Rotation paths and how fast each direction turns (degrees a step)
Each turn is a multiple of 5 degrees from 10 to 175, or 0.
Each row of a path follows its step; steps can be skipped.
Path 1:
step 0: [ 23  -8 -12   6   4   0  26 -26   6  14  25 -16 -30  -4  -5 -23 -26  -7
 -16   4  -4 -21  17  15  -5  15  -3  17 -22 -18  -8  17   3 -12  -8  -2
 -34 -16   1 -23   7]
step 1: [  9  -7  20 -22  28 -16   7   7   3  10 -14 -11 -16  16  22 -13   0   6
 -26   6  19 -23  -8  14  15 -12   8 -21 -33  11  40  -8   1  10   0 -18
   3  17   6 -15  -8]
step 2: [ 26  21  -3  -6  20  26  19   4   3 -12  17   7  39  13   7  14  14  30
  -2  15 -14 -12 -30   4  -5  12  24   3  -2  -6  10  11  -9   9  11 -24
 -16   1 -16  -5  19]
step 3: [  8  48   8  11   3  -2   9  35  -4  15  -5  -1   7  -6  -7   5   1 -28
  -2  -7  -4 -19  -4 -14   9  16  16 -30 -15  13 -33 -12 -20 -22 -14  -2
  -9  17  -4  17  -3]
step 4: [ 17   7  -9  10  -8  40  -3  18  18 -13  22   7 -32  13   7  -9 -17 -14
   0 -29 -14  14 -12  -9   7 -17   9  15 -26  13 -15  27  -7   9 -21  14
   4 -11  -8 -14 -13]
step 5: [ 14  -8 -12 -15  14   0   0 -19 -31   0  19   5 -37   1  -3 -16  14 -17
   2 -32  -8  -7  -6   7   2  18  -5 -24 -20   9  19   1  37   8 -14   4
 -10  14   6  26  13]
step 6: [ 14 -11   3   3  19   8  -5  19  12   0  18  16  -2  -3  -6 -12  28   7
 -19  15  19   8 -11 -15   4 -15   6  27 -18  -8  25 -12  30 -20  16 -32
 -25 -10   0  22 -16]
step 7: [ 15  26 -12  -1  20 -14  -9   7  -5 -17   8 -10  17 -13 -24   4 -10  11
 -25  -2  21  -8 -15  -1   8 -22   3 -22  -7   9 -14 -11  -2  15  40  25
 -14 -16 -10  18  26]
step 8: [ -1  -8 -18  29  11  11  -6  24   5  -9  -1  -3 -24  -6  15  12 -10  30
 -18  28   4  -1   1 -16  25  27   3 -14 -11  -7 -38   8   0  -9 -28  10
  -4 -12 -19   0   9]
Directions:
[  4   5 -10   2   7  -2  -1  -9  -5   0   8   6   1  -6   8   6  -6   3
   7   0  -1   2  -5   4   0  10   5   4   4   1   3  -8   4   5   0  11
  -1   2  -2  -4   2] | 135
[  1  -4   3  -2  -3  -4  -2  -5  -2 -11 -12  -1   1  -5   7   4  -6   4
  -9  -1   4  -6  -5   1  -1   4   8   9  -5   4   4   0  -3  -5   5  -3
  -5  -4   8   7   6] | 65
[  0 -11 -13  -6  -1  -2   9  -2  -1  -2   0  -1  -1   0   2   5   2  -6
  -5   1  -9   1   0  -4   6   0  -8   4 -14  -2  -2  -3   0   1   1   1
   9   6   6  -6   1] | 85
[  5   8   6  -2  -6  -1   4   3  -3   0  -5   1   3  14  11   8   2 -11
  10  -2  -5  -4  -1   3  -4   0   6   0  -6   0   2  -1  -4  -1  -4  -6
  -2   0  -4  -8   3] | 40
[ -6  -4   4  -7   5   5  -2  -3  -7   1  -3   0   3   5   4  -3   5   7
  -3  -6   1   7   0   0   6   4   5   3   2  -5   6   1   8   6 -12 -10
   5   8  -1   2   7] | 95
Path 2:
step 0: [-15   3   2 -10 -13   4  15 -15  21  21   2  -3  -5  -8  12  12   9  -9
  23  19  18   3 -26  21 -19   6 -17 -30  27 -16 -13   0 -25  -5  21  11
  13   1 -26  -5   2]
step 1: [-11 -11 -10   3  -1   3  40  -3   0   1 -31  16 -14   4 -16 -19   2  -5
  10 -26  17  16  -3  14 -25  -9  21   4  27  -5  -5  -8 -18   8  -5   3
  32   6 -19   6 -17]
step 2: [-10  28  -5   8   6   2  36 -12  -2  -5  20 -23   4   5  -4 -37  11 -11
  17 -15  22  -9 -23  -6  -9   7 -17  -5  22  14  -8   5 -10 -23  -3  23
  -3  15 -15  -8 -16]
step 3: [  9   5  17 -12 -25 -10  37   3  13  12  -6  30  16   9  -4  17   0   4
   9   4  24   2 -45  -2 -15   0  -3  -8  31  26   9  -6  -8  -4   7  13
   7 -12 -15  -3  -1]
step 4: [  6  13   4   3 -17 -25  16   4  -8  27 -22  -7  -9  18   4 -24 -16 -16
   6   1  44  -5  14  -1 -12   5  13  17  21   5   5 -17 -38  -3 -12   6
   4  13 -18  -4  -9]
step 5: [ -6  22   3  17 -10  10   5 -23  -2  16  10 -11  36   0  23  -1   4  -6
  -8  -4  24   1 -20   0 -17   2  -9 -16  17   7 -15  -8 -33 -22  15   3
  28   2  -2   9 -31]
step 6: [ -8   9  21  -6 -19  11   0   2  16  26 -17  23   7   4 -25 -19  11  23
   6 -35  37  27 -17  -7  -9   2   4  11   7  11   7  -4 -12   9  18  11
  15  -4  -7  -5 -17]
step 7: [ -8  33  12  -6  -8 -23  11   5  -6  -5  -8  -6   9  15  -1 -33  42 -17
  -4   6  26   2   3   3  -4  31 -17  12  -2  21   0   8 -27   2  -2  11
  14   2 -15   5 -13]
step 8: [ 10  17  12 -16  -3  -3   4  -7   1  22   0   6  16   1   0  17  28  -4
 -26 -17  21   0 -17 -20 -13 -14   6 -19  13  36 -17  -4 -22  -1 -17  -8
   3 -30 -11   1 -22]
Directions:
[  6  -5   5 -10 -16   2  -5  -5   6   3  -4   7  -3  -9   6  -3   0   1
   3  -4  -1   4  -5   5   1  -4  -8   2   1  -1   9   7   2  -2  -3  -1
   2   2  -1  -3   8] | 125
[-4 -1  2 -3  6  2  0 -7  4 11 -1 -5  2  3  8 10  5 -1  0  0 -7  0 -8 -5
 -5  7 -6  0  7  1 -1  9  3 -5 -1 -5 -6  2  8 -3 -8] | 135
[  1  -3   2   3   1   6   1   7   5  -3   4  -3   5  -4  10   5   9   2
   0   4  -2  -3  -3   0   5  -7   3 -11  -1   6  -6   5 -11  -8   4   9
   5  -1   3  -3   8] | 140
[  0   1  -1  -5   2   1  -5   4   3  13   3 -10  -3  -3  -3  -7   1   2
   9  -9   5   0   8  -4   0   2   5  -2   0  -3  -1  -2  -2   1  -5   9
 -13   3   1  -7   7] | 155
Path 3:
step 0: [ 12  29 -21 -15 -13 -33 -14  18 -10   7  15 -16  17  -2   8  24   9 -10
 -21  20  12 -12  17 -10  15 -13  -1  -7  11 -18 -12 -26  17  18  22 -18
  17 -13  21   2 -42]
step 1: [ 16   2 -25  -2  16   0 -12  24  36  24 -11  40  31  22 -32  -6  -6  26
   3 -16  -3   6  -9  16   4  -2   4  21  21  -3 -20   6 -14   3  29  -2
 -16   1  -4  -1  28]
step 2: [  1  12 -16 -29 -16 -20 -26   0 -27   1 -10 -15  -5 -19 -18   5  28 -16
  -2   7  12  -6  20  20  25 -20  37  13  17 -24   0   2   6 -13 -21 -19
  10 -41   5   3  -4]
step 3: [  3   4 -11  -2   5  35   4 -20  10  24   8  24  51  32 -10  -2  26   5
  -6 -11   4  -6  -5  12   4  35   3  24  -7   1  -1 -12   7   4  11 -39
 -26   8 -16  16  -7]
step 4: [  1 -28 -37 -33   4 -20 -20 -23 -38 -11  14  15 -17  -5 -21   1 -15 -13
  16 -12  24  -5   7  -7  23  -7  40  17  12  20  17   5   3  -5  -4  13
  -3 -10 -19  -5   2]
step 5: [  8  50   5 -19 -21  -8   6 -24   2   4  20  15   7   6  17 -10  19  -1
   6   6   6  28   0 -10  -6  22   3   6  -9  -2  18 -30 -18  26  26 -35
 -10   0 -10  25 -21]
step 6: [  4  -2 -32  -7   0 -14 -16   4   2  -5  -4  43  -9   9   4  48 -42   4
  -2 -18   8 -22  -7  -7  25   7  15   4  26  20   4  -7   8   2  29   1
   4   5   9 -28  -8]
step 7: [-12  30   5 -14 -35 -34 -38  28  20  -3  13   9 -23   6 -15 -20  22   7
  -2   5  18  23  -2  18 -13 -10   2   5  17 -17  -9 -12 -21  22   2 -17
 -10  -3 -26  14  -6]
step 8: [ 12  27 -15  21   1  35 -10  11   0  21  -3  19  18 -14   0  30 -13  -6
 -14   6  -8 -45   0  -4  18   1  28  21  37 -12  -3  -2   2  13   1 -36
  14   0   5 -15  -1]
Directions:
[ -8  -2 -10   2  -2  -5  -2  -4  -4   0   6   0  -2   2  -3   5   2   3
   3   4   4   6   0  -2   0   4   0  -5   4  -8   1   6  -9 -14  -5   7
  10  -4   0  -6  -7] | 155
[ 9  4  1  5  4 -8  1 -8 16  5 -1 -5 -2  8 -5 -7  4 -2  1 -1 -1 -5 -3  5
 -8  7  2 -1  2  5  8  5 -7 -4  1 -3  1  5 -2 -1  0] | 175
[  7  -8  -5  12   3   0   9  -8  -4  -2  10  -2  -1  -2  -4  -2  -4  -1
  -1   9   3  10   0  -3  -1 -10   0   1   2   4   1   5   3   4  10  -6
  -1   0   0   3  -6] | 70
[  7   3  -2   1  -7   6   3   0   5   7  -1  -2   5  -6  -5  11   5  -2
   1   6   0   2  -3  -5  -8   4   1   0 -10   3  -7  -7  -4   7 -10  -1
   0  -2   2  -2 -11] | 145
[  4   8  -4  -3  -5  -6  -4  -7   3   0  -8   2  -6   2   1   5  -4   7
   0   0 -13   5   8   1   1  -7  -4   3 -11  -1  -6   8   1  -4   9   0
  -3   0   3  -3  -3] | 70
Path 4:
step 0: [-19 -14 -39  22  -1   3 -18  24   5 -21 -19  24 -17   8  21 -11   9  -4
  -6 -11  12  20  14 -22  19  -1  14  23 -19   1  11 -36   5  -7  25 -14
 -20 -11   1  18  16]
step 1: [ -6   6 -27  48 -14  17  -8 -14 -13   2 -20 -22   3  41 -15 -23  21  13
  -6  11   6 -21  19  -6  28   5  13  12 -19 -13 -15 -10  -3 -10   2   5
 -24  16   0  -7  -1]
step 2: [ 23  36 -12  29  12  -4   2 -14  -1  21  -9  -3 -16  21 -16  26  -2  29
  18  19 -16  -4   1   1 -22   5   7  18  25 -27 -30 -13   1 -11   1  -4
 -24  -1 -23  14 -10]
step 3: [  4 -10 -16   8  17  -2 -18  15  -9   1  14  19 -24  -2 -10  29  12  19
  45  20 -27   5  28  -8 -40  -4   7   8 -24   7   3 -12  -3  -4  15  -2
  22  11 -15  21  12]
step 4: [ -9 -17  -4  29  16  -1   8  12 -31   9  19   1  35  -1  -4 -27   7   4
   8   6 -20  -5  19   2 -11  -4  -1  14 -36  11  13 -27   4 -15  40 -26
  10 -20   3  -3  -6]
step 5: [-12  12   9  14   0   3 -10 -35  -4  -3  -5 -16  28 -14 -27  -3 -26   6
  -1   8 -33  -8  15   2  29   2  -7  16   0 -16 -15 -41  -5  -7   3 -40
   7   8   2 -29  -1]
step 6: [ -4  -4   0 -22   1  -6 -22 -15   6 -11  -8   0 -10   1  10  22  13   5
  18  23 -23  14 -32  -2  -6  -3  16  14  20 -30 -22 -44 -34   1  15 -10
   5  -9   0 -31  17]
step 7: [ 27 -16 -20 -21  13  25 -29   1 -19  10  -1  20   6  22  15 -24  17 -21
  23   1 -43   9  -8  -3  -3 -12  26 -15 -22  -3 -17 -10 -15  16   4  16
   8   3   5  -9   0]
step 8: [  6  17 -28   9  16   2  -3  23 -16  15  17  12  17   5 -20 -34 -11 -37
 -10  -4 -32   9  -9  -8  -4 -26  20 -12  13  -5  13 -16   3 -16 -17 -30
 -29  11   8  -1  -5]
Directions:
[  2   5   3  -1  -5  -2   3  -6 -13  -2   0  -4  -2   9   3  -1   3  -2
  -1   3   6  -3   2   5  -7  -1   2   0  -6   0   1  -3  -5  -6  -2   6
   7  -9  17   1   4] | 130
[ -7  -2   3   1   3   9   6   1  -3  -3  -2   3 -10  -2   6  -8  -4 -16
   2   1   1  -8   3   6  -2  -4   4  -2  -2   4  -5   0   9  -4   7  -6
  -1   3  -5   0   5] | 95
[ 2  7 -6  8  2  6 -5  6 -6 -5  0  7  2  1  1  0  3  1 -5 -5  6 -6 -2 -5
 -2  0  7  5  9 -9  0 10  0  2  3  2  0 12  6  7  3] | 45
[-10   1   6   5  -9  -3   3  -6   3  -3   0  -3   2   3   4  -1   0   4
  -3  15  -2   0  -4  -2   2   1   3   4  10   2 -17   2   1  -2  -3   1
   3   4  -1  -1  -6] | 90
[ 1  0 -4 -9 10 -9 -6 -4  3  7 -7 -4  1 -1  4  8  2 -6 13  1  4 -2 -4 -4
  0 -1 -2 -2  3 -6 -8  4  4 -4  6  5  8 -2 -1  6  1] | 95
Path 5:
step 0: [ 27   5  30  25 -10   3  12 -21   2  25   6  -4  -2  34  -6  -6 -11  -5
  13   9 -19  -5  -5   0  16  -7 -29  11  13  19  -5  40   8   5 -16   7
 -10  13   7  -7  16]
step 1: [-13  -3 -18  -3  -3  14 -13  20  23  -2  -2 -26  15  20 -10  22  10 -21
   1 -12  23  21 -19  20 -31   6   0 -10  29  19  26   9  12  10 -15 -14
   2  12  -2  11   0]
step 2: [-17  18 -17   1  19  15  14  -3 -23 -16   8  20  -5 -11  28  18  11 -23
 -24   0   6  22 -23  -1   8 -37   4 -24  -6   8 -10  -8 -13  -4   1  12
  12 -26  -8 -11 -10]
step 3: [ -3 -35 -22  -3  26  -7  18  -8   4  31   3  22 -19 -16 -11  -3   8  18
   7   6 -22  26  11 -28  20   7   7  15  13  -7 -18  -2  -2 -16 -11   8
 -19  19 -11  -5  -2]
step 4: [  2  10 -20  20 -17  -7 -13  -1 -12   8 -21  25  10  27 -30  -6  -1  16
   7 -15 -21 -24  32   1 -25   6  16  -3  19   5   4 -19  14  22   4   5
   7  -9   0  26  -5]
step 5: [  6   5   3  -8 -34   0 -21 -16  -4 -10  -5  -9  -8 -11  10 -20  -9  15
  -6  -8  31   3   4  -1   1  -9 -31 -18 -19  24 -16  -5 -23  -3 -25 -21
  19 -15  -7  22  20]
step 6: [ 19  -6  28  -1  -1   5   2  -8  15   3   8  19  22 -22   1   9 -13  -3
 -28  33  -3  29 -16  11 -23  -7 -31  38  -1  -8  -3  10  -3   6   6   4
   4  25  -3   1  -3]
step 7: [-16  12 -22  -2  13 -27 -12  43   0   4  -4  -2 -13  13  -3  -8 -12 -21
   1  11   6  13  12  14 -37   8   2 -13 -15 -16  22  -7  10 -19  17   5
 -21   8 -13 -21  -2]
step 8: [ -2  17   5   6   1  -3   2 -19  -2  -1  -7   4  -2   1  23   9  -5 -17
 -11 -34   9 -29   6 -11  20  -8  22   2 -10 -24 -25 -27   8 -28 -11 -15
  -1  -8 -35 -19  -9]
Directions:
[ -5   2   4  -5  -1  -2  -6  -7   5   3   2   4  -1   1  -1   3   5  -6
   3   6 -11  -4   7   4  -4 -12   0  -1  -5  10   5   2  -3   1   9   5
  -3 -11  -1  -3   0] | 155
[  3  -4   3   8   0  -6  -2  -1   5  -2   7   5  -1  -9  -6   0   5   0
   4  -5  -5   0  -3   0   4  -2  -6   9   7   7   4  -7  -1  -1   0  -2
   3  12   5 -13   2] | 125
[  3   0   7  -5 -10   0   6   0  -4   5   0   6   4   2  10  -5   3  -1
   6  -4   2   6  -5   2   1  -6   5  -2  -5   4  -8  -6   3 -15  -2  -1
   0   0   9   0   2] | 125
[  2  -2  -3 -11  -4  -3   0   6  -1  -7  -3   2  -1   6   1  -3   7   2
   5  -2   9  -1   2   5  -8   3  -3   0  12   2  -5  -3   7   7   9  10
  -1   3   0  -5  -5] | 125
[ -2   2   6  -1   1  -3   2  -6   3  -3   7  -5  -2  -3   1  -4   3   4
   1 -10   2   9   1  -7  -1 -11   2   4  -6  -8  -5   9  -4   6   1  13
   7   5  -3   2  -1] | 115
